In the data rows, 128 means zero.
Here are some points, each followed by its number:
129 139 117 129 126 109 114 145 116 113 139 103 115 106 145 123 154 153 129 168 108 145 142 122 0
156 125 113 206 102 81 101 95 156 2 112 75 126 122 187 59 103 116 81 168 83 212 62 115 1
71 204 114 152 131 108 164 155 126 131 83 143 115 127 133 127 176 159 148 169 124 90 113 149 2
88 155 99 165 103 97 123 116 150 81 86 123 105 141 147 92 116 135 113 151 99 130 73 117 3
137 50 153 187 148 93 106 107 110 122 146 93 116 52 100 109 142 137 149 140 156 148 120 121 4
140 124 156 138 163 107 148 125 97 146 148 88 114 81 106 150 181 177 158 163 167 154 177 135 5
154 61 153 95 149 174 127 128 114 195 165 151 135 122 82 185 128 114 161 82 162 88 194 141 6
62 142 128 146 140 121 161 139 130 146 68 168 112 140 102 128 144 127 161 112 151 64 80 141 7
167 74 149 115 144 144 99 128 103 166 183 99 126 81 110 168 135 146 153 131 124 141 203 124 8
171 54 127 187 124 100 78 97 126 80 171 69 125 56 135 80 108 119 103 140 107 182 107 112 9
202 83 173 74 139 189 127 99 101 157 172 152 169 187 133 164 95 84 116 62 175 154 181 132 10
100 64 119 209 138 103 102 107 145 84 85 133 95 79 119 77 99 96 130 94 121 113 44 138 11
149 107 147 134 148 116 133 129 101 143 155 97 110 85 116 142 164 167 154 153 137 140 171 128 12
197 90 135 79 114 185 92 108 114 167 202 106 152 150 124 180 99 112 119 110 109 144 209 118 13
62 178 131 205 133 50 177 131 135 72 43 127 92 83 144 79 188 176 153 196 149 134 57 142 14
127 79 168 103 165 173 144 124 110 200 105 196 145 152 72 181 118 91 177 53 178 49 143 151 15
124 139 114 95 117 161 123 145 140 143 128 147 131 159 120 151 113 118 122 116 103 97 146 128 16
129 44 123 195 128 96 78 114 115 103 136 105 101 47 106 93 120 120 135 129 111 130 97 113 17
111 53 114 99 124 169 90 115 136 190 127 177 122 126 62 175 81 91 154 51 121 44 131 119 18
95 230 126 86 138 144 169 156 122 156 99 169 146 198 167 146 134 127 113 129 129 98 138 142 19
79 75 102 149 105 150 92 114 165 141 90 173 97 118 93 121 75 86 147 79 91 54 74 122 20
115 169 96 124 97 110 107 147 137 93 123 108 116 123 147 120 140 154 108 172 83 145 124 112 21
145 63 144 152 134 113 99 114 118 120 140 117 129 94 118 112 124 117 138 113 138 131 113 115 22
205 108 171 189 135 102 150 93 129 46 142 63 160 128 168 70 143 111 95 163 167 237 104 133 23
150 161 107 51 126 153 133 148 127 179 187 118 125 132 120 179 152 171 135 150 116 129 213 121 24
176 150 168 135 153 133 183 120 111 105 146 115 168 158 146 129 158 137 113 133 185 185 142 145 25
101 174 99 95 101 145 120 149 133 136 123 145 115 157 130 144 124 139 124 138 80 102 141 120 26
154 104 164 101 146 159 137 114 124 155 122 165 164 168 122 150 104 86 128 62 163 106 150 146 27
164 157 128 77 115 164 144 130 127 148 166 123 138 169 138 165 144 149 123 147 128 148 187 126 28
120 126 96 104 91 141 90 132 138 122 147 126 117 125 118 143 115 130 126 134 83 121 137 107 29
105 118 148 137 148 115 140 144 111 145 105 141 111 106 106 131 162 142 154 131 147 98 114 132 30
103 128 136 122 136 143 137 121 135 138 98 167 137 162 128 127 101 91 130 90 145 94 102 136 31
145 132 139 151 140 115 142 124 130 97 121 109 150 142 136 103 132 119 116 135 139 149 121 133 32
106 98 109 173 132 83 96 137 112 116 131 102 102 49 106 98 145 142 144 157 121 123 99 119 33
165 60 112 102 94 163 70 93 142 149 192 112 137 126 106 153 83 109 124 99 92 128 151 104 34
83 152 145 167 157 99 176 142 120 120 64 154 124 139 129 109 156 121 145 136 174 108 89 150 35
54 166 129 152 153 94 177 166 113 148 80 164 106 102 103 136 192 162 171 139 161 62 100 157 36
79 206 127 114 148 124 192 161 106 174 99 142 133 147 115 155 179 164 154 157 160 89 134 162 37
158 49 114 108 108 155 63 104 132 163 195 110 124 89 99 157 94 120 135 101 101 114 159 102 38
112 142 141 142 134 105 129 150 112 133 120 122 108 101 120 122 170 153 147 153 130 120 133 131 39
79 171 132 124 150 121 176 162 113 169 93 165 118 130 107 154 174 146 158 128 150 69 126 152 40
115 125 138 171 138 78 126 127 131 84 104 115 115 109 139 79 143 127 122 143 142 153 85 129 41
101 160 119 126 126 123 142 153 130 128 100 135 127 142 122 137 141 125 138 141 110 106 122 132 42
100 194 121 130 129 122 163 154 113 138 108 126 126 134 130 138 174 168 136 167 128 119 146 140 43
176 53 127 178 132 113 81 89 142 64 150 89 133 107 144 87 86 85 98 113 100 182 101 112 44
179 66 138 143 124 135 91 100 142 111 166 102 145 119 131 107 91 98 110 111 127 173 124 116 45
82 69 124 213 131 101 118 109 140 89 71 140 87 85 114 76 105 105 138 103 126 104 27 138 46
108 135 119 143 140 103 123 146 114 144 153 101 109 69 104 136 166 172 150 162 124 116 140 127 47
152 160 152 150 148 120 185 131 112 99 129 109 162 150 150 116 165 136 115 151 175 177 132 148 48
198 84 135 82 125 184 102 108 123 152 190 112 156 153 129 166 102 113 114 106 115 156 191 123 49
103 188 129 188 138 76 172 124 146 60 68 117 129 135 167 74 155 128 117 173 145 167 65 143 50
148 157 129 142 113 113 136 134 123 91 142 100 135 131 162 105 145 147 112 168 108 174 137 128 51
215 120 125 88 107 174 106 96 136 114 182 97 155 176 166 125 78 103 67 126 98 201 161 126 52
86 111 138 175 146 107 146 120 135 116 75 151 111 121 120 103 128 103 144 107 160 106 68 140 53
144 87 147 121 144 141 122 133 112 162 153 126 122 93 105 155 146 153 153 122 139 114 170 131 54
109 99 111 86 123 154 96 143 122 188 160 145 116 97 85 163 121 143 155 101 112 69 151 112 55
134 204 108 107 100 134 137 145 130 98 150 100 144 166 175 128 134 153 88 185 90 182 156 120 56
160 129 98 63 93 183 105 118 137 159 187 129 135 170 121 180 103 135 120 116 83 119 187 112 57
125 128 128 126 114 137 110 110 150 105 108 149 146 163 157 98 80 84 106 93 129 136 87 123 58
41 144 118 210 124 80 170 116 152 89 46 156 93 108 121 78 139 139 157 133 145 99 20 139 59
122 156 131 160 126 96 141 131 133 86 105 108 133 135 146 91 138 126 113 155 122 161 106 132 60
161 109 105 97 84 162 90 106 140 130 175 113 136 145 130 149 96 124 115 115 84 139 157 109 61
131 186 135 131 135 96 155 146 110 102 125 83 115 107 154 131 187 190 127 206 148 180 160 140 62
139 59 121 108 128 167 97 106 136 158 136 160 125 135 86 157 83 83 148 63 126 82 129 118 63
74 94 127 92 149 160 128 147 125 205 104 201 120 124 61 184 113 113 172 57 145 22 133 142 64
173 70 125 141 111 124 84 99 142 98 168 100 141 112 133 99 89 98 105 119 109 168 113 115 65
83 210 120 144 141 83 172 165 122 115 86 116 110 105 136 125 199 178 144 194 124 121 128 147 66
112 125 101 168 114 71 94 134 126 82 134 81 102 57 132 93 144 156 122 180 96 160 104 100 67
87 225 90 183 97 66 165 124 147 45 72 97 109 131 188 75 143 177 89 209 88 173 77 128 68
136 183 104 83 138 120 139 145 124 158 178 97 111 112 134 168 161 188 135 187 124 145 199 131 69
183 87 159 71 147 163 136 124 97 180 174 117 137 139 110 192 145 140 145 117 180 143 221 137 70
181 75 135 88 127 176 104 102 144 144 168 142 153 164 122 152 85 88 115 78 128 131 152 120 71
104 69 171 196 160 103 141 107 127 117 78 157 132 107 104 88 120 89 150 84 188 105 57 149 72
108 173 137 96 137 143 180 148 109 179 127 138 121 141 113 163 173 172 149 150 156 97 161 143 73
80 169 101 145 116 112 141 123 147 109 83 146 106 149 143 108 113 129 121 140 116 109 75 127 74
197 192 117 84 102 157 121 121 133 93 173 84 163 193 205 122 105 133 67 172 90 227 163 113 75
89 67 102 164 115 146 93 112 165 129 95 171 100 109 94 112 74 87 141 82 98 62 68 126 76
62 130 125 190 131 71 139 127 131 107 62 139 83 69 118 88 159 156 164 154 138 102 59 133 77
87 110 137 192 147 76 135 138 118 107 73 138 95 81 129 85 149 131 152 144 152 126 69 140 78
129 122 166 88 161 168 204 129 101 207 137 151 139 149 77 183 164 159 162 107 203 90 162 156 79
155 163 111 69 100 172 134 134 132 160 172 129 139 170 135 171 131 160 119 148 103 139 199 109 80
183 148 134 98 130 140 134 122 114 128 169 91 145 146 155 148 140 155 115 158 133 188 191 126 81
140 124 106 76 108 168 111 136 128 168 178 130 126 125 113 172 120 155 135 126 90 109 187 116 82
99 160 155 143 167 113 179 165 101 147 80 150 120 114 110 138 187 151 160 137 166 95 123 153 83
27 136 125 72 148 153 143 165 127 229 85 219 112 142 68 190 124 127 181 53 152 0 139 146 84
155 34 133 125 135 149 86 113 130 152 154 145 125 100 86 142 98 93 143 73 134 102 127 116 85
100 148 153 136 168 110 187 162 100 158 91 143 118 110 105 150 193 164 165 142 174 92 133 162 86
81 229 98 105 112 129 162 151 129 141 95 150 121 169 150 149 141 153 119 165 100 96 134 134 87
90 102 111 122 110 144 95 119 149 139 107 151 108 127 96 134 94 108 142 100 111 83 101 116 88
89 134 124 167 137 100 143 117 138 100 80 139 118 137 136 90 121 110 128 125 146 133 65 132 89
119 67 109 166 107 143 81 108 172 103 115 159 114 118 137 82 57 63 113 71 90 101 71 114 90
83 216 119 160 122 103 173 151 125 103 74 131 120 143 155 114 160 159 127 180 112 126 112 144 91
68 227 102 92 110 132 151 165 126 170 113 149 125 145 123 164 157 163 134 158 102 86 151 137 92
116 160 143 97 140 142 190 143 103 191 130 140 126 146 108 172 178 178 157 144 171 95 166 146 93
175 31 182 114 128 169 96 94 121 139 129 178 166 159 117 117 72 43 135 29 165 120 95 115 94
90 179 107 56 126 168 131 157 122 190 108 184 117 175 119 171 112 124 134 95 100 62 156 125 95
144 71 133 132 125 142 92 104 149 103 122 139 142 145 121 112 75 75 113 74 131 130 98 120 96
185 164 124 85 118 165 123 122 136 105 149 116 155 191 178 120 88 96 78 125 98 181 153 120 97
114 44 165 132 180 147 132 139 102 212 134 164 120 86 62 168 140 111 173 65 186 49 136 141 98
144 86 143 163 143 100 125 118 104 119 153 84 112 66 117 128 156 156 147 164 141 163 156 123 99
92 116 114 140 108 129 106 111 160 117 98 157 115 143 138 101 76 94 122 89 108 99 64 121 100
101 111 125 121 130 144 124 124 142 141 100 154 122 144 107 146 100 100 143 86 128 88 110 132 101
102 143 153 95 155 161 149 144 120 180 89 193 124 166 113 164 124 105 152 81 146 57 138 141 102
157 53 170 140 150 140 123 98 125 135 130 150 158 140 103 124 101 74 133 61 177 123 109 135 103
61 117 94 191 114 78 118 132 138 114 95 132 79 52 105 87 144 148 153 145 107 84 56 125 104
139 77 140 110 143 142 96 132 115 175 184 110 126 74 90 163 131 147 151 119 129 113 184 124 105
182 79 175 167 156 115 149 107 116 105 152 99 156 101 136 98 139 116 117 123 185 184 123 138 106
140 116 111 90 107 159 108 137 132 158 165 127 122 126 106 168 123 149 139 126 92 109 178 124 107
63 113 104 107 102 145 96 135 146 165 101 165 100 123 83 145 100 119 151 94 107 45 104 118 108
109 215 107 132 128 95 158 161 124 115 126 102 110 115 154 135 183 188 132 207 112 143 147 138 109
196 100 152 125 129 154 124 102 128 119 172 90 157 135 140 123 110 113 106 123 133 183 162 126 110
182 20 164 118 153 155 87 114 101 176 186 123 133 93 94 154 119 103 153 81 162 122 168 116 111
149 178 123 157 116 102 139 123 130 57 126 86 139 151 177 85 136 134 92 180 105 196 109 126 112
98 137 142 161 150 92 154 139 129 109 82 137 119 129 135 96 149 121 139 139 162 128 89 140 113
92 111 124 87 133 150 117 151 120 192 131 165 121 111 79 167 129 132 156 92 119 54 147 130 114
185 43 123 129 105 149 57 83 139 124 186 95 144 116 124 117 69 89 104 103 107 177 133 99 115
104 123 106 146 104 92 100 132 130 97 120 113 102 93 131 100 133 138 126 149 98 134 93 108 116
160 143 127 142 111 124 126 124 131 87 140 99 147 133 153 99 129 129 100 155 110 179 131 125 117
197 134 127 82 113 174 111 111 136 119 165 119 158 186 173 126 78 97 72 106 101 176 159 118 118
134 127 136 100 141 146 135 142 110 183 161 125 120 101 102 165 157 167 152 134 134 108 184 130 119
130 75 139 185 147 78 116 119 114 109 143 84 102 50 105 107 160 152 147 171 143 160 118 120 120
92 179 121 133 131 122 157 156 111 147 101 140 119 133 123 144 164 153 149 152 127 95 134 140 121
100 166 104 123 105 124 125 121 151 110 103 141 116 157 152 101 99 112 108 122 109 122 81 118 122
180 31 151 63 160 171 81 134 84 218 205 114 133 92 81 203 124 122 160 88 150 113 251 132 123
106 160 109 99 114 151 127 128 148 128 108 157 128 173 140 118 95 109 113 104 109 102 108 123 124
188 79 134 186 119 96 83 93 125 62 177 55 138 82 161 73 104 117 91 158 104 221 108 114 125
176 68 134 139 121 139 89 95 148 107 161 95 151 123 126 104 81 90 101 105 122 171 114 114 126
131 175 121 129 133 120 148 137 133 99 112 127 138 157 157 109 135 121 100 143 123 157 122 134 127
131 83 126 175 125 108 98 101 150 72 125 111 127 116 130 87 94 90 110 108 117 154 87 122 128
106 120 76 95 73 141 62 133 154 141 149 130 113 127 106 144 95 124 119 128 70 95 127 97 129
126 212 109 145 111 104 147 131 134 62 106 102 133 164 192 90 130 136 88 184 95 187 116 132 130
137 151 95 108 79 136 82 114 161 87 134 119 135 168 162 101 79 100 87 126 76 163 114 109 131
108 171 128 142 133 119 157 130 132 105 93 150 133 163 157 103 122 114 117 128 143 131 95 140 132
52 123 132 161 125 116 154 115 139 134 65 184 105 134 111 107 121 111 158 91 155 69 48 129 133
185 84 127 172 109 103 84 98 133 74 175 65 143 94 162 78 103 113 91 145 105 211 105 110 134
127 126 136 98 130 167 131 123 130 166 113 178 140 171 118 146 94 96 131 68 131 81 134 133 135
160 148 84 75 100 150 98 137 134 135 198 100 117 123 151 164 126 160 109 162 71 153 190 105 136
129 110 108 77 107 174 106 132 128 187 166 141 124 135 92 177 115 144 141 107 92 86 187 123 137
151 65 126 112 141 144 89 128 120 177 192 107 124 74 89 174 124 144 148 119 114 114 189 123 138
68 140 130 154 140 114 154 129 136 125 70 160 105 136 123 111 138 123 144 124 152 91 75 133 139
165 84 118 112 99 150 78 112 141 129 178 108 140 112 117 143 99 121 120 122 93 144 151 104 140
117 114 81 119 83 156 70 100 170 122 132 153 121 152 138 115 68 90 114 89 67 95 107 103 141
127 146 126 140 126 110 133 145 120 112 119 117 122 124 141 116 147 143 129 153 118 143 137 129 142
166 167 122 147 112 110 135 125 130 74 149 82 142 146 182 88 135 146 86 184 110 214 128 122 143
107 139 139 120 138 144 146 136 128 143 98 170 140 161 121 142 115 103 135 99 147 88 117 140 144
153 103 130 106 116 157 114 116 133 138 150 128 148 142 112 152 111 117 124 109 115 125 154 126 145
72 95 115 142 113 141 115 123 154 142 84 181 96 129 99 121 92 101 151 78 116 55 65 129 146
149 116 130 90 122 157 130 141 121 160 164 131 123 121 116 167 139 154 139 131 116 117 185 118 147
141 120 129 99 131 162 123 126 138 135 123 150 144 160 122 146 102 97 116 92 126 111 139 130 148
110 153 126 150 137 92 134 157 117 118 116 112 115 100 128 120 170 163 137 171 117 130 130 134 149
147 33 129 127 150 154 93 108 127 158 138 160 127 106 75 147 90 84 150 56 147 83 124 119 150
123 100 121 82 156 143 120 146 115 221 183 137 109 70 66 179 141 161 166 109 138 73 199 132 151
184 169 123 150 122 92 131 126 126 70 163 59 123 115 190 90 146 168 85 204 105 229 147 127 152
103 94 111 114 118 153 107 120 145 151 112 155 115 135 89 148 88 99 139 97 119 75 107 121 153
255 48 186 135 173 136 133 93 78 113 202 41 160 101 136 132 146 117 109 146 199 253 197 145 154
202 49 132 127 111 148 57 89 136 131 203 82 146 106 132 125 74 102 110 119 107 185 155 97 155
125 58 192 168 192 109 165 131 89 167 108 132 120 66 77 136 172 138 171 108 215 105 122 149 156
91 168 106 114 114 135 138 130 148 122 94 152 119 164 139 118 105 116 121 120 110 104 90 128 157
202 104 169 197 146 92 141 100 133 44 141 69 160 109 170 66 142 112 100 166 165 231 93 134 158
186 169 112 145 116 95 125 133 126 67 166 58 126 116 196 91 143 162 79 207 99 234 149 116 159
110 148 135 131 130 128 147 146 118 133 110 132 124 128 122 133 158 148 139 150 126 111 133 128 160
168 120 160 115 147 131 156 124 95 133 157 93 132 123 131 153 169 165 137 155 172 175 183 136 161
145 85 148 97 140 172 125 121 131 164 127 164 155 158 98 167 98 96 137 62 151 82 151 138 162
100 160 122 165 122 85 140 134 137 86 87 117 121 125 144 86 154 140 120 165 126 148 85 132 163
New points follow, each followed by the numbers of its three nearest points above, nearest first.
72 119 133 155 124 123 146 113 137 140 78 176 117 142 115 104 117 108 147 89 160 76 52 132 133 139 53
160 61 117 201 124 82 76 106 131 71 165 72 120 51 135 74 117 117 102 141 100 178 101 112 9 125 134
118 92 115 134 110 130 95 112 145 113 115 132 121 127 110 123 98 103 130 102 114 113 103 116 88 96 153
133 132 138 118 131 133 121 120 141 107 116 138 141 161 142 118 103 93 111 108 128 136 112 128 58 148 32
215 166 124 100 99 150 109 110 139 78 179 65 160 176 193 121 101 127 63 170 87 243 164 116 75 52 97
152 77 134 174 118 117 107 94 147 65 112 124 135 143 141 88 82 78 102 104 121 156 78 122 128 96 44
119 102 138 98 140 162 138 141 120 186 130 164 128 124 90 171 130 131 152 89 139 62 162 142 114 55 6
83 208 112 160 131 80 170 161 129 106 83 121 110 99 139 118 194 179 143 192 120 117 104 153 66 2 91
205 154 113 107 93 145 107 113 139 85 175 69 151 162 188 116 98 126 67 171 83 232 164 118 75 52 143
122 81 117 93 126 152 89 140 120 199 183 129 117 68 75 168 118 145 156 98 111 77 162 113 55 105 138
78 179 102 73 120 156 130 150 138 172 103 180 105 165 130 163 106 124 140 102 94 54 130 123 95 26 16
114 166 100 90 96 149 114 150 139 129 129 136 121 156 130 140 120 133 119 139 81 113 145 111 26 16 29
164 126 131 86 112 174 125 121 141 143 162 123 153 165 130 154 115 119 112 112 112 135 171 125 145 28 61
143 74 147 130 137 143 113 125 116 154 151 133 128 106 104 146 134 127 147 107 140 113 152 123 54 105 145
58 176 121 123 140 121 164 171 121 172 91 167 121 124 100 162 172 151 160 130 141 48 133 151 40 36 121
203 163 118 92 101 151 112 115 135 94 181 75 155 168 186 126 102 133 73 161 89 221 165 118 75 52 97
158 58 114 116 113 154 67 99 163 112 140 143 137 152 131 112 56 68 102 67 107 133 114 111 96 126 90
165 113 172 117 160 127 156 123 90 145 146 105 127 114 123 154 175 164 145 143 179 165 186 137 161 5 12
125 103 132 143 116 130 102 106 149 96 108 142 144 158 152 90 77 80 111 90 128 138 80 121 58 96 100
133 103 145 88 146 175 133 132 125 181 126 172 147 152 94 180 104 103 144 67 137 71 163 142 162 135 27
155 63 156 156 151 120 112 110 115 131 143 118 138 96 112 115 119 110 132 98 156 134 121 119 22 103 4
55 163 107 187 119 91 163 111 155 91 60 141 97 125 132 87 130 140 143 148 124 111 38 129 59 74 89
42 175 113 54 135 152 144 175 118 242 104 208 125 139 69 185 135 139 171 78 147 1 158 144 84 64 95
204 69 112 103 108 156 61 99 134 139 212 78 146 116 139 146 81 110 99 126 89 184 179 100 155 115 140
93 112 121 126 149 106 117 147 109 177 152 122 102 62 77 150 152 164 161 132 130 83 132 124 47 30 54
46 184 126 161 150 95 187 152 133 139 67 169 106 117 119 137 187 160 172 144 155 61 99 162 36 2 40
75 87 126 99 144 154 121 141 133 197 100 190 113 127 69 170 101 102 167 55 144 23 117 134 64 18 114
251 101 125 108 95 164 81 85 132 93 199 61 154 154 185 108 66 101 59 157 78 248 171 109 52 75 118
157 37 123 131 121 148 79 99 145 129 150 133 131 112 96 127 80 83 132 78 120 116 123 110 85 96 150
157 40 134 143 115 147 82 98 151 99 115 147 130 142 129 102 60 60 111 64 122 132 91 115 96 90 126
158 58 135 129 119 145 87 97 148 100 126 147 143 149 125 113 68 69 112 68 131 140 107 116 96 126 58
116 181 130 124 121 129 154 121 133 117 99 158 142 180 172 92 110 106 110 111 137 131 92 133 132 122 157
173 92 133 109 150 124 102 130 109 149 183 80 121 78 115 165 138 156 136 158 124 159 204 121 8 12 105
112 176 130 139 120 123 157 115 134 104 90 155 137 171 170 89 116 105 107 116 140 143 75 131 132 122 127
30 115 136 168 186 82 183 164 110 171 79 178 105 68 51 141 194 161 205 107 199 21 88 159 36 86 7
127 193 128 66 139 158 159 154 126 154 121 155 137 191 146 157 133 128 111 124 123 113 159 130 19 16 28
56 178 118 107 127 118 152 167 126 172 104 166 114 112 96 154 168 161 162 124 129 49 129 139 40 121 36
119 107 162 146 156 110 143 141 102 155 115 131 119 95 101 135 173 152 157 134 156 108 132 137 30 39 86
128 149 129 82 137 168 141 147 128 171 122 156 139 160 112 169 121 120 134 105 120 88 160 132 16 135 148
71 178 134 193 150 61 178 149 120 96 54 133 106 90 133 98 198 166 164 178 153 116 76 150 14 77 66
129 122 120 122 115 126 106 139 121 132 148 115 113 105 125 131 142 146 127 148 104 134 147 114 0 142 29
138 111 122 121 103 142 90 104 160 96 126 132 145 166 164 96 66 79 92 87 101 150 101 116 58 131 96
152 145 87 171 90 58 66 122 150 26 157 65 119 81 190 46 109 142 65 182 59 221 89 86 1 125 134
157 155 85 180 94 50 74 122 147 16 159 52 121 76 201 50 114 148 61 188 62 236 87 84 1 159 125
120 199 102 139 102 109 130 136 134 71 113 108 127 151 173 95 127 145 97 180 90 162 119 125 130 112 21
193 36 154 49 155 173 73 134 88 225 216 118 137 112 81 209 119 113 154 79 156 108 255 134 123 6 70
112 118 111 180 116 111 110 104 163 65 100 122 125 140 147 73 89 93 108 116 106 145 57 122 128 3 89
109 163 141 121 155 140 164 143 119 144 92 165 134 164 131 132 136 114 134 114 149 100 122 139 144 31 42
133 118 155 114 160 116 173 133 90 168 143 103 112 101 92 170 192 184 164 152 185 127 184 146 5 12 119
148 198 129 127 138 119 161 137 129 88 123 114 149 172 172 106 137 121 97 160 129 178 127 141 127 130 51
127 128 85 109 80 124 67 122 149 105 156 104 115 123 131 119 106 125 106 142 72 139 127 94 29 129 131
107 81 120 94 126 142 84 139 127 191 167 138 113 75 75 166 120 140 153 99 120 69 154 122 55 114 105
153 163 90 153 75 101 84 98 163 24 120 93 132 166 212 65 76 106 61 162 61 219 85 93 1 131 112
52 109 149 160 186 97 176 157 118 168 74 178 98 75 66 135 182 148 193 104 195 30 83 153 36 7 86
101 208 125 111 122 133 171 154 110 146 121 125 131 163 145 144 166 156 129 175 137 128 154 140 43 121 87
119 214 147 96 146 129 194 151 105 141 117 138 155 195 160 152 157 139 117 146 170 137 143 147 19 43 37
216 41 144 128 144 132 64 99 116 128 205 61 134 70 126 131 109 115 110 128 120 202 180 116 155 115 45
164 132 130 132 111 123 121 123 131 99 148 97 139 132 151 112 127 137 103 154 109 177 143 123 117 51 32
136 61 114 131 116 149 82 108 157 109 122 139 131 131 119 112 72 79 119 75 116 124 104 118 96 90 58
124 170 111 97 111 151 123 126 153 124 112 156 132 174 156 113 90 102 100 103 107 121 105 122 124 122 157
189 84 174 161 154 125 157 99 112 111 162 90 157 105 139 109 137 124 117 123 180 188 141 140 106 110 25
120 124 85 136 73 106 58 115 161 72 138 111 121 124 150 91 84 110 103 138 69 157 96 97 131 116 128
91 149 107 183 116 59 110 137 133 66 104 93 98 63 136 72 150 161 122 185 97 152 76 109 67 116 163
92 229 130 169 148 58 187 159 118 82 75 96 114 93 147 118 215 194 136 225 137 164 117 163 66 109 62
181 89 177 147 157 132 165 108 107 119 151 104 155 119 130 126 151 124 123 118 191 172 148 149 106 25 161
76 91 116 159 126 122 124 118 141 139 75 160 92 115 97 120 110 114 153 98 129 71 73 132 146 133 88
168 138 128 89 111 164 129 121 131 139 166 106 151 154 139 156 119 135 113 131 123 154 185 119 28 81 80
88 117 150 189 152 70 129 145 116 112 83 122 101 72 121 84 162 135 152 153 160 122 79 131 78 77 113
62 160 121 111 139 132 148 161 130 171 94 173 111 138 102 152 141 143 156 118 126 61 124 139 40 7 121
112 143 150 155 154 100 162 147 118 120 90 136 122 121 131 110 163 132 136 137 152 128 112 140 113 35 30
151 131 159 86 152 170 158 126 122 159 133 165 164 176 119 167 120 102 129 80 162 105 167 144 27 162 135
132 107 131 168 127 112 117 107 145 80 114 117 135 131 139 91 110 101 110 121 134 155 80 127 128 32 41
94 218 118 157 135 82 168 160 125 108 81 115 113 105 152 120 198 176 138 192 125 125 109 151 66 91 2
91 193 156 160 156 102 198 145 105 110 63 161 137 160 167 107 156 124 131 141 177 131 81 157 35 132 113
104 106 120 109 118 133 93 151 131 168 141 142 110 96 95 147 136 142 148 122 113 85 133 119 55 114 107
62 151 120 184 139 62 135 149 123 119 90 117 98 56 104 101 177 158 160 173 133 107 74 131 77 104 78
183 74 112 73 109 183 77 96 146 150 176 159 142 180 132 143 60 70 110 47 112 118 145 103 71 34 63
160 129 117 203 108 74 110 100 158 3 115 70 127 115 181 54 114 117 84 169 93 218 69 115 1 112 125
129 195 93 101 131 107 136 152 123 130 178 81 111 107 150 158 171 191 124 205 108 159 189 122 69 109 62
93 178 85 79 110 132 111 160 131 150 141 132 107 115 114 155 137 163 131 145 78 93 146 120 26 92 29
96 202 128 157 136 91 180 152 119 102 82 128 133 143 155 109 167 145 121 175 137 139 112 145 91 163 66
65 151 117 160 128 86 137 147 133 126 89 130 96 88 105 111 172 161 156 155 131 96 82 136 77 104 2
38 144 112 51 133 166 127 170 123 249 104 219 119 139 62 188 115 133 173 47 135 0 151 139 84 64 114
55 200 116 154 136 106 189 153 128 134 78 154 117 128 122 136 177 160 163 151 132 75 109 154 2 36 121
105 105 177 112 159 170 166 125 110 192 94 208 146 164 85 165 127 90 169 52 178 47 118 149 15 102 64
151 128 90 97 78 140 69 108 160 97 154 112 142 155 151 111 76 106 90 129 77 161 124 107 131 61 29
126 86 122 145 116 120 90 120 132 113 126 120 118 98 115 111 111 115 130 119 111 126 110 115 22 116 128
167 59 183 128 122 155 107 94 124 124 120 168 172 166 129 107 76 52 127 46 164 131 94 114 94 103 96
130 104 138 175 142 88 119 113 138 75 110 112 132 111 141 82 122 114 120 129 133 155 80 130 41 128 60
68 86 135 124 144 148 134 129 130 184 87 196 111 122 76 157 117 107 169 71 152 36 107 135 64 108 146
119 193 165 149 168 90 228 163 102 98 90 112 147 132 149 119 202 161 126 182 202 171 113 172 48 62 66
87 78 171 192 159 107 154 117 118 132 66 164 132 112 95 101 137 93 161 87 200 90 57 151 72 53 133
55 178 125 160 144 92 183 159 123 137 72 163 105 111 111 135 188 161 170 142 157 61 99 158 36 2 40
153 152 156 126 141 118 164 126 103 118 149 91 134 129 154 136 176 175 127 166 168 184 168 137 161 62 48
130 141 99 214 96 85 108 91 168 0 101 93 118 131 187 53 97 113 86 158 72 189 48 111 1 112 3
116 156 103 133 130 106 120 152 120 118 150 98 105 89 136 128 159 168 130 177 101 137 144 114 0 149 47
61 175 121 117 143 115 163 166 120 178 94 177 117 115 90 156 172 159 166 127 143 42 130 153 40 36 37
82 111 122 98 127 139 107 152 131 182 127 169 112 112 80 156 122 134 155 94 120 54 131 123 114 55 108
134 182 129 91 127 154 143 141 132 135 113 165 148 188 159 126 108 104 105 109 122 120 130 133 124 148 16
120 103 90 119 85 158 63 107 173 131 132 161 120 147 140 118 63 70 117 87 68 89 99 104 141 90 100
121 132 136 100 137 137 137 151 115 170 150 141 114 104 105 162 158 165 157 134 130 97 169 136 119 147 54
193 61 136 82 123 185 89 99 142 149 181 141 151 170 123 153 70 76 111 68 128 141 150 114 71 49 34
97 187 139 158 148 83 163 163 115 114 89 116 116 98 140 121 198 171 147 184 140 137 123 149 66 149 43
129 118 133 129 110 136 109 108 143 104 107 150 147 166 153 105 78 77 103 88 128 132 84 120 58 96 100
255 103 135 96 102 178 87 79 140 107 199 68 150 180 190 112 64 90 51 138 89 248 164 111 52 118 75
